(in the rows, 128 means zero)
A: rows in several groups, each row roughly a mix of its group's directions (some rows in no group):
A (142 x 14):
[[106 134 146 151 125 118 131 192 159 155 105 102 133 136]
 [109 138  99 161 127 120 156 148 169 138  90  87 133 128]
 [100 132 125 123  97 131  83 129 130 163 165 119 151  89]
 [157 105 164 112  93 150 128  97 110 121 105 147 163 107]
 [164 141 137 147 105 153 167 131 145 169 133 131  88 107]
 [132  96 178  98 111 154 120 145 104 102 137 146 122  95]
 [118  90 147 102 163 137 130 122 111 174 138 145  89 144]
 [115 131 152 124 165  96  99 125 102 145 137 184 143 117]
 [ 72 144 139 125 104 107  90 159 118 128 133 120  96 109]
 [144 121 149 104 119 125 116 163 101  75 124  96 124  93]
 [ 91 161 107 123 112  98 129 149 119 174 132  87 133 113]
 [126  85 193 121 128 143 134 138 136 120  95 117 114 153]
 [149 138 129 174 164  96 107 167 115 140 118  99 145 135]
 [126  98 140 121 136 140 117 122 136  72  98 107 121 179]
 [149  82 107 140 170  94 132 123 104 151 149 115 121 154]
 [ 94 142 128 129 106 121 137 183 126 167 140 108 113  92]
 [126 157 106 137 159 146  94 105 137 149 120  72 151 123]
 [147 129 140 163 149  86 113 138 109 143 165 172 137 145]
 [149 127  99 113 160 100 150 130 131 114 133  74  89 135]
 [142 152 127 178 104  76 116 117 105 141 107 138 130 104]
 [151 117 167 108 187 144 116 143  89 132 129 125 145 139]
 [135 140 148 134 132 109 110 161 120 161 173 174 112 154]
 [165  99 142  95 130 124 146 133  89  85 136 122 107 100]
 [155 116 111 128 166 110 147 175 145 107 122 111 148  89]
 [160 100 180 109 147 139 141  87 117 111 141 151 144 136]
 [134  94 182  99 112 149 122 140 101  90 117 128 126 108]
 [161 112 115 137 157 139 154  75 100  90 114 127 131 131]
 [101 137  99 122  78 164 146 131 155 137 128 111 130  87]
 [165 145 116 150 110 132 152 139 128 122  61 131 154 134]
 [166  98 141 148 146 122 142  94 110 104  99 173 140 135]
 [111 157  87 133 105 116 124 173 152 151 130  87 132 114]
 [132  71 109 120 135 145 156 108 149 117 147  89 106 148]
 [131 103 132 103 110 178 140 100 118 131 158 162 126  92]
 [141 140  96 116 104 161 160 126 164  90 130  94 112 143]
 [111 179 124 131  99 109 115 144 142 143 153 164 138  88]
 [105 116 156  98 130 138  86 158 102 146 148 168 136 149]
 [124 144 123 155 127 133 171  95 142 163 101 163 154 149]
 [159 124 166 111 126  94 113  96  87 127 124 158 154 118]
 [ 97 135 162 145 122 108  91 150  91 163 150 149 123 111]
 [114 121  89 141 106 152 128 104 147 167 171 125 108  99]
 [102  97 117 150 166  96 136 137 123 172 116 109 109 156]
 [141 124 126 180 169  86 154 129 119 129  97 142 134 144]
 [126  99 162 110 153 169 108 133  96 127 102 159 155 136]
 [124 147 132 131 104  92 116 145  99 183 138 111 140  90]
 [ 97 124 111 147 111 145 175 151 157 158 154 116 100 113]
 [138 139 132  87 133 131 131 130 133  89 173 173 111 155]
 [156  98 165 119 135 134 112 117  86  86 111 147 152 140]
 [147 110 149  76 143 172 143 102 128  93 118 146 134 128]
 [145 104 181 147 128 130 146 147 106 136 125 182 126 109]
 [ 88 130 133 135 159 104 111 139 139 145  73 105 156 116]
 [ 79 116 128 127 132 127  84 118 115 152 165 148 103 158]
 [154 130 167 143 132 139 141 104 121  86  75 129 154 134]
 [127 122  83 143 147 112 165  94 146 100 116  86 118 132]
 [157 115 141 118 134 112 188 155 139 130  98  91 117 118]
 [120  99 124 133 140 126 119  93 114 153 159 179 103 161]
 [159 115 145 133 109 143 107  77 105 116 125 170 158 117]
 [101  96  86 128 120 150 109  99 128 150 166 157 105 122]
 [141 137  76 136 153 142 123  85 151 120 161 157 118 146]
 [146 129 161 138 168  96 124 122 108  89 103 139 137 168]
 [145  90 152 145 111 105 110  96 110 156 155 164 145 107]
 [133 140 139 108 135 154  78 118 117 130 175 157 161 113]
 [156 130 108 154 109 114 141  90 128 170 114 160 167 135]
 [132  86 138 111 173 114 131 116 115 118 113  99 102 174]
 [121 122  82 127 152 125 144 109 125 142 178 125  94 164]
 [151 134 152 141 154  96 124 138  86 111  82 147 145 153]
 [140 122 113 103 143 152 187 117 147  82 108 122 120 139]
 [126 127 154 152 117 119  81  85 104 163 130 157 145 136]
 [164 104 122 127 164 126 167 105 142  99 113 119  99 162]
 [134 159 125 143  99 131 177 160 163 137  97 130 100 119]
 [155 103 174 143 163 146 104 103 114 115 123 135 142 168]
 [137 110 138 104 133 105 108 141 106 125 161 120  95 188]
 [ 93 149 120 105 117  95 127 172  90 127  95 145 114 119]
 [117 122 193 126 121 138 102 149 104  91 104 114 131 113]
 [103 136  66 144 111 137 134 144 153 157 150 110 108 107]
 [ 90 135 101 113 105 119 124 158 144 163 159 110  94 152]
 [122 153 130 160 117  99 137 179 111 160 133 152 147  98]
 [ 93 166  88 135 143 162 122 151 158 152 115 112 148 137]
 [137 106 176 163 136 151 154 101 153 116 135 127 122 168]
 [149 108 108 163 166 139 127 161 138 167 149 100 149 141]
 [168 138 127 156 151  79 112 112  90 133 113 141 155 135]
 [116 123 161  94 117 158 140 150 127 124  62 125 117 125]
 [144 132  79 165 152 118 146 102 158 135 157 110 129 156]
 [ 82 126 167 120  95 136 100 160 129 164 122 113 141 119]
 [144 114 184 135 164 112 106 145 118 158 127 168 134 131]
 [ 94 155 154  95  75 106 117 135 142 102 120 117 117 114]
 [134 188 112 119 119 106 157 158 129 136 106  89 142 137]
 [ 88 130  95 126 125 128 132 136 170 180 138 113 120 160]
 [145 153 101 119 149 129 156 107 147  88  99  80 128 135]
 [129 104 118 139 167 135 139 111 138 110 149 168  90 172]
 [138 132 142 167 155  71 127 153 129 148 143 161 126 150]
 [128 160 132  91 136 137 160 175 150 123 126  81 138 121]
 [110 117  94  81 134 149 133  86 138 117 169 144 110 123]
 [137 114 125 140 155 130 101 144 160 129 137  73 142 174]
 [102 109 133 116 158 158 134 148 129 163  80 103 159 131]
 [128 127 173  96  81 149 121 146 140 108  87 126 148 125]
 [131 114 103 173 121 132 150 102 151 130 134 120 159  74]
 [125  82 140 173 157 111 119 134  99 140 129 168 120 146]
 [156 131  87 167 136 120  90 107 149 121 134 152 146 162]
 [110 105  84 162 122 151 128  94 132 124 125 166  90 127]
 [149 113 110 109 161 148 164 104 145  83 131 126 109 162]
 [113 111 151 102  97 124 103 121  93 176 155 153 136 115]
 [134 142  90 136 134  89  70 103 101 138 144 134 132 112]
 [119 142 127 132  85 118 113 120 106 115 151 168 159  80]
 [136 116 155 132 106 142 108 117  99 144 149 188 146  98]
 [133 163 140 144 139 139 162 170 150  97  95 113 146 103]
 [146  93 141 129 125 145 110  87 117 141 155 186 124 135]
 [163 128 158 132 108 105 154 126  89 155 115 139 146  83]
 [164 109 162 126 162 173 144 153 125 135 108 115 156 144]
 [109 142 106 160 139 104 136 109 127 186 142 159 124 156]
 [112 168  98 109 131 128 101 178 154 120 148 109 104 120]
 [168 130 139 150 191 103 138 139  97 132 123 123 147 138]
 [150 117 112 138 170  88 138 102 118 104 162 135 115 164]
 [105 150 148 123 159 123 146 190 130 110 113  95 111 133]
 [142 134 152 123 112 139 141 133 121 116  55  89 118 129]
 [148 107 180 111 135 124 105 151  94 119  95 148 152 112]
 [149 120 167 164  92 106 135 145  99 144  87 129 130 109]
 [108 129 112 154 173 138 148 144 151 117 142 104 106 179]
 [154  84 136 118 156 173 149  97 124  94 125 144 141 131]
 [175 111 126 125 140  92 151  83 102 134 109 102 115 141]
 [129  94  82 159 143 116 154  90 117 138 151  98 117 137]
 [123 132 164 145  85  92 121 152 108 148 100 145 130  92]
 [132 141 101 162 181  92 110 110 126 116 161 113 112 138]
 [105 131 120  99 141 175 141 150 169 108 136  93 116 152]
 [102 103 127  82 140 141 100 102 151 125 173 130 137 101]
 [127 143  95 107 153 109 121 169 111 117  93 122 151 172]
 [114 103 124  96 158 138 120  76 108  99 103 111 144 105]
 [ 99 128  98 127 136 158 116  91 161 112 127 139 131 182]
 [129 152 160 117 111 116 132 189 115 147 100 102 150 117]
 [148 103 167 102  99 135 123 155  96 105 125 127 139  83]
 [121 126 139 116  76 128 116 119 100 100  85 101 145  97]
 [120 140 124  95  77  98 105 104 125 136 150 137 136  84]
 [135 108 131 100 113 146 150 141 123 156 170 165 120  82]
 [148 146 109 136 115 119 137  60 109 153 115 146 160 126]
 [120 109 152 150 104  86  88 146  90 158 127 112 138 131]
 [ 97 115 148  89 158 103  96 152 111 129 173 122 126 136]
 [124 128 171 134 135 130 130 183 145 151  80 142 127 143]
 [176 112 129 112 112 154 121 128 108 156  98 144 176 113]
 [154  96 141 124 152 143 132  91  96 116 110 178 136 149]
 [163 148 104 139 153  69 104 125 104 130 125 123 159 127]
 [118 159 131 170 105  97 127 150 140 153  93 117 146  92]
 [151 136 171 128 101 130 135 146 106 125 105 130 161  74]
 [143 149 146 120  99 138 157 140 117 142 116 135 163  66]]

one row of each group, then the others: which group is each in?
[135 153 119 113  83 159 121 126 145 130 117  67 114 116]
H
[107 158 118 130 134 114  93 174 122 136 168 115 111  91]
C
[151 120 126 141 158 117 163 116 130  86  96 146 136 175]
T

[152 102 180 102 131 125 159  92 119 126 153 154 144 122]
T
[145  84 144 100  99 170 120 104 129 118 164 117 126 104]
H
[114 144  98 143 152 147 132  79 168 142 131 140 123 169]
C
[138  96 143 124 137 150 101  82 116  87 129 158 120 159]
C
[117  96 108  97 156 111 141 112 135 120 159 114  86 167]
H
[111 109 140 117 124 138 110 176 157 170 166 128 103 111]
C
[141 111  75 119 153 103 139 141 117 100 160 128  93 151]
C
[114 120 139 127 157 135 176 163 164 117 107 108 100 156]
C
[133 168 150 154 113 120 134 175 135 126  87 161 149 123]
H
[128 140 201 111 131 112 118 137  82 128 116 136 128 118]
T
[146 113 145 154 172  96  92 118  84 139 139 146 137 138]
T
